0: [ 0.26 -0.04  1.31  0.44 -0.95  0.4   0.89  1.48 -0.98  1.15  0.61  0.04 -0.07 -0.35 -0.13  1.05 -0.15  0.17 -0.7  -0.84  0.   -0.01 -0.06  1.47  0.94 -1.58 -0.39  0.29  0.96  0.38 -0.4   1.43]
1: [ 0.62 -1.27 -0.77 -0.77  1.22  1.92 -1.3  -3.97  0.16 -1.27  1.93 -1.99 -0.53  0.51 -0.08 -2.05 -0.43  0.95 -0.41 -0.6  -0.78  0.81 -0.44 -0.29 -0.68  0.96  0.9  -2.05 -0.78 -1.18 -1.14 -0.09]
2: [ 0.43 -0.14  1.23  0.43  0.35 -0.65  1.06  2.3   0.3  -1.06 -1.1   0.4   0.43  0.56  1.09  0.69  1.07 -0.3   0.72 -0.4   0.38  1.36  0.91  0.04  0.72  0.29  0.17 -0.73  0.43 -0.2  -0.12 -0.56]
3: [ 0.57 -1.01  0.29  0.54  0.68  1.04  0.46 -1.99  0.46 -1.37  1.26 -0.79  0.18  1.14  0.08 -0.39 -1.09  0.63 -0.83  0.13 -0.79 -0.02 -0.95  0.11 -0.54  0.15 -0.51 -1.65 -0.83 -0.45 -1.32 -0.09]
4: [-0.06  0.19 -0.12 -0.37  0.96  2.14 -0.95 -2.73 -0.53 -1.3   0.28 -1.53 -1.32 -0.22 -0.39  0.04  0.77  1.85  1.63 -0.83 -1.47 -0.71  0.11  0.6   0.23  0.52 -0.62 -1.68 -1.22 -1.92 -1.25  0.31]
5: [-1.95  3.37 -1.11  0.67 -1.87  0.4  -0.17 -1.82 -1.26  1.49 -1.47  0.34 -0.87 -1.22  0.86  2.49 -1.49  1.45 -1.02 -0.4   1.27 -1.56 -0.67  1.32  0.76 -0.63 -0.79  0.58  0.11  1.55 -1.08  1.36]
6: [-0.12  0.04  0.41 -0.51  0.42  0.17  0.4   1.15  0.33  0.5   0.39 -0.44  0.45 -0.63  0.05 -0.94  0.81 -0.62 -1.46 -0.21  1.2  -0.28 -0.51 -0.42  0.58 -0.68  0.63  0.24  0.44 -0.16 -0.02  0.18]
7: [-0.41  0.2   1.06 -0.16 -2.19 -1.    0.02  1.91 -1.24  0.85 -0.36  1.08 -0.88 -0.43  0.03  1.27  0.45 -0.13 -0.99  0.54  1.88  0.98  1.44  0.31  1.35 -0.35  0.22  0.61  1.23  1.24  0.13  1.81]
8: [ 2.08  0.93 -0.1   0.94 -0.14 -1.02  1.61  4.97  1.56 -0.32 -0.37  0.63  1.98 -0.36  0.72 -0.44  2.5  -1.7  -0.67 -1.86 -0.67 -0.95  0.94  1.54  0.4  -1.3   2.03  2.17  1.69 -0.11  2.27 -1.91]
9: [ 2.24  0.94 -0.18  0.76  0.01 -0.55  1.66  4.66  0.87  0.48 -0.41  0.61  1.47 -0.28  0.67 -0.15  1.92 -1.48 -0.33 -2.26 -1.08 -0.27  0.65  1.81  0.33 -1.36  1.13  2.    1.47 -0.4   2.37 -1.62]
10: [ 0.83 -1.29  0.82 -1.19  0.79  0.54 -1.57 -1.67 -0.71  0.93 -0.54 -0.9  -1.   -0.28 -0.59  1.22 -0.12  0.82  2.2   0.4  -1.72  0.42 -0.12 -0.5   0.56  0.23 -1.4  -0.37 -1.57 -1.72  0.18  0.85]
11: [-0.2   1.66 -1.9  -0.75  0.33 -1.36  0.42 -1.61  0.72  0.75 -0.96 -0.27  0.35 -0.45  1.85  0.36 -0.65  0.18 -0.7  -0.69  1.16  0.   -1.3  -0.96 -0.27  0.82 -0.46  2.66 -0.49  0.69  0.36 -1.17]
12: [-0.95  0.81 -0.59 -0.45  1.59 -1.36  1.14 -1.42  1.48 -0.41 -0.31 -0.73  0.99 -0.4   1.66 -0.83 -1.28 -0.44 -1.15  1.43  1.66  1.29 -2.2  -1.26 -1.32  0.68 -0.73 -0.72 -0.5   0.69 -0.77 -1.55]
13: [ 0.29  0.65  0.2  -0.53 -0.16  0.29  0.05 -0.58  0.03  0.99  0.05 -1.29 -0.33 -0.61  1.19 -0.1   0.35 -0.42 -0.49  0.11  0.26  1.36 -0.35  0.25 -0.38 -0.04 -0.22 -0.06  0.16 -0.39  0.3  -0.02]
14: [-0.4   0.7   0.7   0.8  -2.71 -1.14  0.1   2.82 -0.99  1.36 -0.82  1.58 -1.1  -0.14  0.07  1.22  0.57 -0.44 -0.61 -0.12  1.52  0.7   1.7   0.44  0.74  0.16 -0.08  1.03  1.79  1.61  0.16  1.74]

[-1.18  0.57  0.51  0.92  0.97  0.41  0.69 -2.42  0.07 -0.64  0.12 -0.68  0.43  0.47 -0.42 -0.35 -1.67 -0.15 -0.43  2.39 -0.18 -0.87 -2.04  0.68 -2.52 -0.28 -1.14 -2.47 -1.25  1.02 -1.62  0.12] 3 12 13 1 4
[-1.37  0.14  0.43 -1.19 -1.    0.61 -0.11 -0.63 -0.12  1.35  1.96 -0.85  0.04 -1.49 -0.42 -1.74 -0.69 -0.54 -4.18  0.41  2.67  0.6  -0.74 -1.14  0.1  -0.38  1.22  0.15  0.08  1.33 -0.79  1.62] 6 13 7 0 12
[ 0.24 -1.56  0.39 -1.4   0.21  0.89 -1.06 -1.69 -0.62  1.08  0.02 -1.28 -0.61 -0.28 -0.29  0.18 -0.01  0.39  2.09  0.8  -1.62  1.03 -0.05 -0.74  0.48  0.08 -0.7  -0.53 -1.45 -1.95  0.52  0.81] 10 4 13 3 1
[ 0.26  1.   -0.73  0.95 -1.42  0.54 -1.39 -2.16 -2.23  1.13 -2.04 -0.49 -2.43 -0.4   0.4   2.36 -1.46  1.05  3.45  0.72 -2.54 -0.1   1.24  1.62 -0.55  0.69 -1.49 -0.68 -0.65 -0.5  -0.03  1.31] 10 4 5 13 0
[ 1.72 -2.85 -0.45 -1.05  0.53 -0.08 -0.4   0.41  0.33 -0.3   1.48  0.35  0.76  0.41 -0.95 -0.47  0.51  0.64  0.05 -1.88 -1.27  0.2   0.4  -0.96  1.45  0.47  0.72  0.93 -0.33 -1.28  0.69 -0.31] 6 10 3 13 2
[-0.19 -0.1  -0.07  0.67 -0.09 -1.6   1.09  0.49  0.32  0.13  0.4   0.9   1.06  1.24 -0.44 -0.08 -1.73 -0.96 -1.32  1.27 -0.08 -0.46 -1.57 -0.23 -1.82  0.04  0.1   0.84 -0.04  1.46  0.63  0.05] 6 12 13 11 3
[-2.01  2.2   0.01  0.09  1.92  0.79  1.81 -1.68  1.08 -0.05 -1.12 -0.18  1.06 -0.76  0.11  0.69 -0.5  -0.01 -1.12  0.67  1.84 -1.92 -2.66  0.16 -0.44 -1.36 -1.34 -0.18 -1.47  0.21 -1.92 -1.13] 12 11 6 3 13
[-1.15 -0.02 -0.17 -0.68 -0.45 -0.41 -0.07 -0.95 -0.09  1.1   1.72 -0.08  0.03 -0.93  0.11 -1.18 -1.16 -0.81 -3.78  0.85  2.39  0.56 -1.17 -1.23  0.13 -0.17  0.44  0.85  0.44  1.37 -0.44  1.1 ] 6 13 12 11 7
[-0.19  0.62 -2.12  0.09  0.09 -0.48 -1.35 -0.62  0.48 -0.52 -0.86  0.44 -0.29  0.33 -0.02 -0.4   0.46  0.16  2.19  0.35  0.2  -0.81  0.5  -1.43 -0.46  1.11  0.37  1.22 -0.28 -0.4   0.83 -1.92] 11 13 6 2 10
[-1.52  1.17  0.35 -0.49  0.84  0.86  0.97 -0.41  0.32  0.78 -0.37 -0.19  0.96 -1.12 -0.06  0.39  0.06  0.38 -1.7  -0.25  1.41 -1.68 -1.78  0.1   0.18 -1.39 -0.78  0.48 -0.42  0.23 -0.68  0.04] 6 13 0 11 12
[-0.98  1.93 -1.96 -0.59  0.15 -1.11  0.71 -1.38  0.7   0.99 -1.34  0.27  0.98 -0.38  2.03  1.2  -1.38  0.32 -0.9  -0.44  1.54 -0.14 -1.76 -1.14  0.5   0.47 -0.33  2.71 -0.46  0.75  0.02 -1.27] 11 12 13 5 6
[ 2.21 -2.99 -0.09 -1.21  0.28  0.08 -0.04  1.17  0.03  0.12  1.51  0.34  0.79  0.28 -0.5  -0.34  0.6   0.36  0.24 -1.77 -1.26  1.11  0.38 -0.78  1.38  0.04  0.95  1.63 -0.04 -1.3   1.07 -0.09] 6 2 13 0 10
[ 0.41 -1.2  -0.26 -1.77  2.46  0.02  0.05 -1.12  1.06  0.48 -1.04 -0.17  0.98 -0.48  0.76 -0.04  0.82  0.43  2.54  0.11 -0.92 -0.15 -0.73 -2.63  0.33  0.31 -0.67  1.46 -1.99 -1.46  1.5  -2.07] 10 11 13 6 2
[-0.43  0.4   0.45 -0.08  1.2   0.49  0.58  0.73  0.47  0.02  0.07 -0.36  0.58 -0.43  0.27 -0.48  1.12 -0.14 -0.49 -0.82  0.48 -0.67 -0.74 -0.09  0.42 -0.93  0.02  0.03  0.28 -0.6  -0.12 -0.4 ] 6 13 2 0 3
[ 0.26  1.3  -0.24  0.84 -0.97  1.11 -0.42  0.67 -0.29 -0.54 -0.42  0.5  -0.74 -0.22 -1.06  0.51  1.04  0.07  1.82 -0.28 -1.86 -2.16  1.49  1.66 -0.88 -0.52  0.3  -0.22  0.59 -0.2   0.58 -0.3 ] 0 13 2 4 6
